-.06 -.31 .02 .00 -.17 -> V
.12 -.07 .08 -.07 -.03 -> W
-.14 .18 -.05 -.01 .11 -> A
-.16 .18 -.12 .11 .10 -> Q
-.17 .00 .26 -.08 -.22 -> R
.41 .26 -.16 -.05 .10 -> C
-.02 -.08 .08 -.01 .06 -> Z
-.15 .41 .26 .10 -.05 -> H
.24 -.09 .02 .28 .05 -> Y
-.33 .34 .17 -.81 .20 -> L
-.10 -.39 .37 .01 .02 -> K
size: -.15 .41 .26 => 3
perm: -.39 -.10 .01 .02 .37 => K
size: .41 .26 -.16 => 3
perm: -.16 -.05 .10 .26 .41 => C
size: -.17 .00 .26 -.08 -.22 => 5
perm: .41 .26 .10 -.05 -.15 => H

.20 .01 -.17 .05 .13 : D
-.36 .09 .01 .19 .13 : E
.01 .04 .20 -.17 .13 : P
-.47 .12 .14 .12 .15 : X
perm: .13 .05 -.17 .01 .20 => D
size: .01 .04 .20 => 3
size: -.36 .09 .01 .19 .13 => 5
perm: -.17 .01 .04 .13 .20 => P
perm: .13 .20 .01 -.17 .05 => D

.14 -.22 .36 .12 .02 -.06 -.17 -.03 .03 -.09 .23 .06 -.05 .12 -.40 .16 .28 .36 .09 .03 .06 -.23 -.37 -.02 -.23 -.09 -.03 .01 -.11 .02 .12 .12 -.28 -.24 .26 .40 .31 -.12 = S
-.22 .40 .23 -.06 .06 .03 .09 -.17 .12 -.37 -.28 .06 -.03 .01 -.24 -.02 -.40 .36 .26 -.11 -.22 .28 .12 -.03 -.23 -.04 .24 .33 -.01 -.09 .00 .26 .14 -.06 .16 .06 .11 .23 = M
-.27 .39 .23 -.03 .14 .01 -.06 -.22 .12 -.32 -.14 -.05 -.02 -.03 -.35 -.06 -.21 .29 .25 -.17 -.36 .17 .08 .00 -.39 -.12 .17 .28 -.13 -.03 -.04 .34 .04 -.01 .20 .09 .07 .15 = J
-.22 .40 .23 -.06 .06 .03 .09 -.17 .12 -.37 -.28 .06 -.03 .01 -.24 -.02 -.40 .36 .26 -.11 -.22 .28 .12 -.03 -.23 -.12 .16 .36 .02 -.09 -.05 .31 .12 -.09 .03 .02 .14 .12 = G
-.27 .39 .23 -.03 .14 .01 -.06 .01 .12 -.32 -.14 -.05 -.02 -.03 -.35 -.06 -.21 .29 .25 -.17 -.36 .17 .08 .00 -.39 -.12 .17 .28 -.13 -.03 -.04 .34 .04 -.01 .20 .09 .07 .15 = N
-.40 .66 .40 -.13 .26 .14 .08 -.15 .10 -.59 -.32 .12 -.08 .02 -.35 -.06 -.65 .60 .33 -.27 -.47 .56 .17 .09 -.85 -.03 .32 .65 -.31 -.16 -.07 .43 .10 -.09 .42 .10 .22 .32 = B
size: -.27 .39 .23 -.03 .14 .01 -.06 -.22 .12 -.32 -.14 -.05 -.02 -.03 -.35 -.06 -.21 .29 .25 -.17 -.36 .17 .08 .00 -.39 -.12 .17 .28 -.13 -.03 -.04 .34 .04 -.01 .20 .09 .07 => 37
perm: .26 .40 .31 -.12 .14 -.22 .36 .12 .02 -.06 -.17 -.03 .03 -.09 .23 .06 -.05 .12 -.40 .16 .28 .36 .09 .03 .06 -.23 -.37 -.02 -.23 -.09 -.03 .01 -.11 .02 .12 .12 -.28 -.24 => S
perm: .12 .14 .02 .03 -.09 .12 .31 -.05 -.09 .02 .36 .16 -.12 -.23 -.03 .12 .28 -.22 -.11 .26 .36 -.40 -.02 -.24 .01 -.03 .06 -.28 -.37 .12 -.17 .09 .03 .06 -.06 .23 .40 -.22 => G

.00 -.82 -.05 .14 .00 -.21 .02 -.19 .19 .15 -.21 -.18 .17 .00 -.23 -.04 .00 .33 .04 = lede
.04 -.39 .16 -.13 .30 -.44 .00 -.13 .34 .00 .00 .25 .17 .00 -.34 .10 .02 .48 .35 = Finip
-.34 -.14 .00 .00 .00 -.09 .43 .07 .08 -.13 .00 -.29 .19 -.47 .00 -.05 -.23 .48 .00 = putu
-.36 -.55 -.16 -.27 -.07 -.32 .05 -.32 .09 .16 -.09 -.38 .16 .18 .31 .00 -.53 .11 .00 = Gida
.00 .16 -.27 -.07 -.54 .18 -.53 .11 .05 -.32 -.36 .09 -.38 -.32 .00 -.16 .31 -.09 .16 = lazaf
size: .00 .16 -.27 -.07 -.54 .18 -.53 .11 .05 -.32 -.36 .09 -.38 -.32 => 14
size: .00 .16 -.27 -.07 -.54 .18 => 6
perm: -.44 -.39 -.34 -.13 -.13 .00 .00 .00 .00 .02 .04 .10 .16 .17 .25 .30 .34 .35 .48 => Finip
perm: .00 .11 -.53 .00 .31 .18 .16 -.38 -.09 .16 .09 -.32 .05 -.32 -.07 -.27 -.16 -.55 -.36 => Gida

